Each path below is one point turned by a fixed rotation once a step. After each direction that follows a path, write how fast that rotation turns it, in degrees each step (0 if it stays still).
Each turn is a multiple of 5 degrees from 10 to 175, or 0.
Each row of a path follows its step; steps can be skipped.
path 1
step 0: [ 18 -14  15  42  -2 -24  14   5  20   3  17  -8  11  33  31 -12 -16  27
 -47 -55  -4  17   5   4  -6 -30  -4  28  12 -25  11  30 -20 -18  -9  16
 -34 -20  26   3 -28  12  37   9   7   8  -3  18 -32  -2  11  33  16   1
  16  -7  17   2]
step 3: [-23  -2   2  50   5  25   1  19  22  56  10 -19 -12  24  11 -14  13  50
 -35 -10  -7   0  -9 -11   7  -3 -10  30  36  18  -7  -6  -7 -13   9 -12
 -30  29   6   7 -11  11 -29   3  44  32 -19 -23  -3   1  24  19  -9 -15
  -5  10  10  22]
step 6: [ 28 -14   1  36  -9   9   3   4   9  10  11  -3   7  26  20   4 -16  33
 -41 -28  -7 -22 -27   4 -18  -4  19  26 -12 -29 -10 -31 -17   6 -11 -38
 -28  18 -13   6  14  27  30  12  -8   2 -36  -9  25  10   2  35  25 -10
  51 -21   2  20]
step 7: [ 24   8 -26  26 -14 -16   2  54  23   2   6 -41 -21  19 -22  41  11  19
   2 -18  23   1  -9 -22 -17 -13 -21 -15 -25  -8  11  -7  16 -36   5 -21
 -12  25  45  13  23 -19  18   9   5  -9   6   8  18 -10   4  -9  23  10
 -16 -20  -2  49]
step 8: [  6   9 -12   8   7   3 -13  16   3  27 -11 -10  -5  37   7  -7 -10   0
 -50   2 -28 -22  12  12  -4   8 -61  -3  -6  20  21   6 -28  21 -30   8
 -27  23  51  30  14 -10  11  12  17  28   9  -5  17 -36  17  25   1 -20
  -9  -1  28 -16]
step 9: [  0  12 -22  25  11  14  -6 -33  -1  19  41  -5  18  30  11   9  11  29
  13 -20  24 -13 -36  11 -10   6 -12  20  30  23 -28 -13  -4   4  -9   4
 -18  11  21 -13  20 -13   1  30  15  40 -26 -32  29  -9  14  46  19  27
  -7  22 -24  31]
step 10: [  6 -33 -37   2  14   9 -12  10   7  -3  19  13 -23  30  -5 -22  16  26
 -21  -3   7 -33 -20 -13  -7 -20  38  18  14  17  11  19 -16 -22 -41 -17
  22  -5  50  31  12  -7  18   2 -23 -12  -1  -3 -11 -22   6 -12   9   3
 -41 -25 -14  45]
step 12: [ 19  18  10  18  17   4 -17  35  11 -29  11 -34 -37   3  10  24   9  45
  -3 -22  -5 -12 -24  -9 -13  -7   7 -19   4 -23 -29  -3  -4  32 -12 -20
  -5  -3   2  31   1 -16  20  54 -32  29 -14 -36  36  -4  10  15  23  14
  24 -13  -2   8]
step 15: [ -1  -6   6  28  -4   5 -29  -7  44  -5  30  -7   0  29 -10  22   6  16
   9   7   4 -20 -37 -39 -19  22  -6  -1   7  13 -18  11   5  32   4  14
  -9 -53  36  20  -1 -24  21   1   5  18 -27   6  -9 -27   9  24  37   7
 -25 -11 -41  25]
[  0   7   2  -3   7  -9   2  -1  16   5   6  -5  -8   3   1   2   4   4
  -2   1   1  -4   3   1   5 -15   5  -3  -7   2   6   4   3   7   5   0
  12  -4   4  -1  -5  -4   2   9  -1   0   3  13  -7   1   7  -4   7   5
 -11  -7  -7  -6]	140
[ -2   1   6   8   8   0   2  11   3  -2   6  -1  -5  -1   4  -8  13  -4
  -4   7   3   3 -12 -13  -7  10  -3  -7  -6   4  -4  -1   5   4  -3   0
   8   6   1  -4   5  -1   2  -2  10  -9  -6   5  -8   2   1  -3   1  -5
  10   1   8   0]	85
[  1   8  -3   3  -3  -7  -5   2   8   9 -12   2  -4   0  -7  -5   2   8
   7  -5   3   3   2  -2  -3   6   2  -3  -7   8   8  -1  -7   3   5   0
   3   5   3   4   0  -1  -8  10   3  -3   7  -9   6   3  -6   4   1  -7
  -1  22   3  -4]	70
[ -3  -3   6  -5  -2  -5  -2   0  -2   1   2  -2   7   4  -6  -3 -11  -8
   8   3 -12  -1  -6   0  -9   3  -3 -11   4  -2   1  -5  -4  12   1  -2
   4   7   2   4 -11 -14   4  -4   2  11  -5   3   8  -8  -1  -9   6   2
  -1   3   1  -8]	110
[-10  -9  -6   4  -7  -3   5   4   0  -4  -3   0  -3   5   9   2  -7   7
  -1  -2  -1 -10  -6   3   4   4   6   2   2  -3  11 -16   3   0  -6   6
   1   2  -2 -19   0   1  -5   5  -1  -4  -2  -2  -2   0   5 -14   4  -1
  -3   6   0   2]	100
[  0   2   8   2   1   2   1  -5   0  -9  -2  -1   3  -1   3   8   6   2
   6 -10  -1  -3   8 -13 -21   1  11   0   3   6  -4  -4  -3   0   6  -7
  -1  -3   7  -3   5   7 -12   1  -2  -2  -1   3   6  -6  -2  -7   2   5
  -8  -6   3   4]	125
path 2
step 0: [-39 -10 -23  -9  -2 -10  15   3  32  32 -11  19 -12   6   3 -30 -50  -6
   3  23 -13 -13 -19  38  25   9   5   2  36  12  -1   5  30  -5 -12  19
   8  -8  13  14  -8 -31 -23   6   1  -2 -27   0  35  40 -21 -21   8  -4
 -26 -31   8 -23]
step 2: [ -6 -23  20   0  15  18  38  12  -3 -48 -10  23 -19  11   8  16   6  26
  22  40 -37 -17 -23  16 -14  22   1 -11  31  27  -3 -12   9  -6 -12  -4
  -9   4  10 -32  -3  23 -31   6 -32 -26  -4  10  15 -34   3 -13 -13 -20
   1 -32  24 -25]
step 3: [  6 -15  21 -28  16  11  23  10  13  34  -2  12   3  -1 -24 -17 -26   4
  12  38   2 -33  19 -21 -19  30  -7 -16   8  -8  11 -10  -5  -6 -16 -34
  48 -13  29  -7  12 -14 -24  17  -9 -11  21   0  17 -29  26 -13 -36  37
   9   6  28 -25]
step 9: [ 11   9  34  -1  11 -25  22 -10  28  32  40 -31   6  23 -22  -8   9 -16
  -3  -7   7  -8 -31  -4  48 -22  -3  15 -21  20 -16  -8  12  19  -6 -20
  -5 -20   9 -32  19  16 -20   1  14   3 -19  30  32  22  13 -21   1 -18
  -2 -19  52   0]
step 10: [ 15   8 -13 -38   4   6 -19 -20   0 -16 -16  -2  15  32  -3  -4  -3  26
  11  10  -8 -19   9  43  16 -17  25  16 -18  38 -21 -45  27 -12  15 -22
  -4  -3 -40  -2   7  -7 -19 -14 -25  -8 -23  -3  31  13  17  -4   4   9
   7 -40  43 -17]
step 12: [ 28  -8   6   6   7  18  10 -12  16 -28 -24  -9  -6  -9 -29   3 -38   4
  21  30 -23 -26  13 -22   7 -25 -27   7  -8 -13   4  25  22 -24  12  -6
  43 -25  13 -12  -3  21  26 -10 -14  17   0   2   5  22  -2  11  13 -37
  10 -52  29 -32]
step 13: [ 14 -25  27   0  46  13  -7 -36  28  29   2   9  -8  23 -18  -2 -26   4
 -39  16 -15 -13  -1 -17   2 -16 -11  44   0  23   5 -39   7   3  14 -13
  20   0  28 -17  -9  31  18  22  24  -3  13  -3 -13  15  25 -31  27  12
 -24 -23   6 -10]
step 14: [ 19   3   0  -4  32 -15 -44 -12  36 -20  -9 -31  19  -5  -7   4   7  32
  14  -6 -34 -41  13  24  -1  12  11   7   5  10  -2 -13  26  15  39  -6
 -10  10  39   4   7  12 -34 -25  21  -8  23  -5  24  13  29   2  16   6
  -6 -25 -29 -35]
step 15: [ 29 -24   1 -10   4 -33   3  -7  31   8 -24   8 -19  17  -9  14   6  18
  -3 -22 -36  31  16  30 -12   6  18 -21 -32   8  -3  18  -1  12   4 -31
  29 -24  40 -30 -36  22 -12 -26  25 -26  -1 -29 -15   5   3  21 -26   4
 -18  -6  13 -21]
[ -9 -10 -10  -6  -3 -11  10  -2   1   9  -2  -4   1  -1   3  -3  14   3
   2   0  -5   5  -9  -3   7  -4   7  -2   1   6   5   3   7  11   2   5
  -2   5  -2   5  -4   0   1   1  -4  -7   1   6   6   7   5  10  -7  -5
  -8   8   3  -5]	45
[ -2   9   5   4  -4  -1   5   2   2  -4   0   1  -7  -4  -1   9   1  -5
   7   3  -2   6  -4  -6   3   3 -11   1  -2  -5   3   8   4   6  -4  -1
  -1   2   7 -15  -5  16  -5  -8  -2   0  -2   1  -4  -4  -3  12  -7  -2
  -3  -8  13   8]	110
[  2  -1  -7 -13  -3   7   2  -2   1  -2   9   9   2   5   5   3  -7   2
   3  -1  -2   0  -3   9   1   0  -4   8  -1   9  10  -5  -3  -6  -3   1
  12   3   6   4  -5 -12   8  -6   5   2   2  -4  -9   1   4   5 -10   6
  -7   0   7  11]	145
[  2  -6  -3  11 -10   2   1  -4   7  -3   2   8  -8 -11  -5   4  -8  -6
  -9   5  -3  -3   3  -5   8   9   0   6 -10  -7  10   1   1   0   1   3
   6  -9  -6   0   0 -11   0   8   0  -1  -3   1   1  -4   2   7   2  -4
   3  12   4 -10]	85
[-11   9 -10  -4   6  -2  -2   6   8  -2   0  -3   0   3   0   0   3   0
  -4   6   1   2  -7 -10  -2   9   2  -6  10   6   3  -3 -12   1  -3   7
   6  -1   5   6  -1  -6  -5  11  -1  -1 -13   2  -1  -9 -12   2  -1  -1
  12  -4   4   4]	10
[  8   2   6   0   2  -8   0  -2  -6   0   8 -10  -5  -1  -3  -2   0   1
   8   6   1   2  -7   7  -1  -1 -18  -4  -3  -4  -5   3   4   7  -4   8
   0   3   9   6   3 -13   5   1  -2  -9  -7  -4  -1  -6  -2   3   5  10
  -4  -2  -4 -12]	125
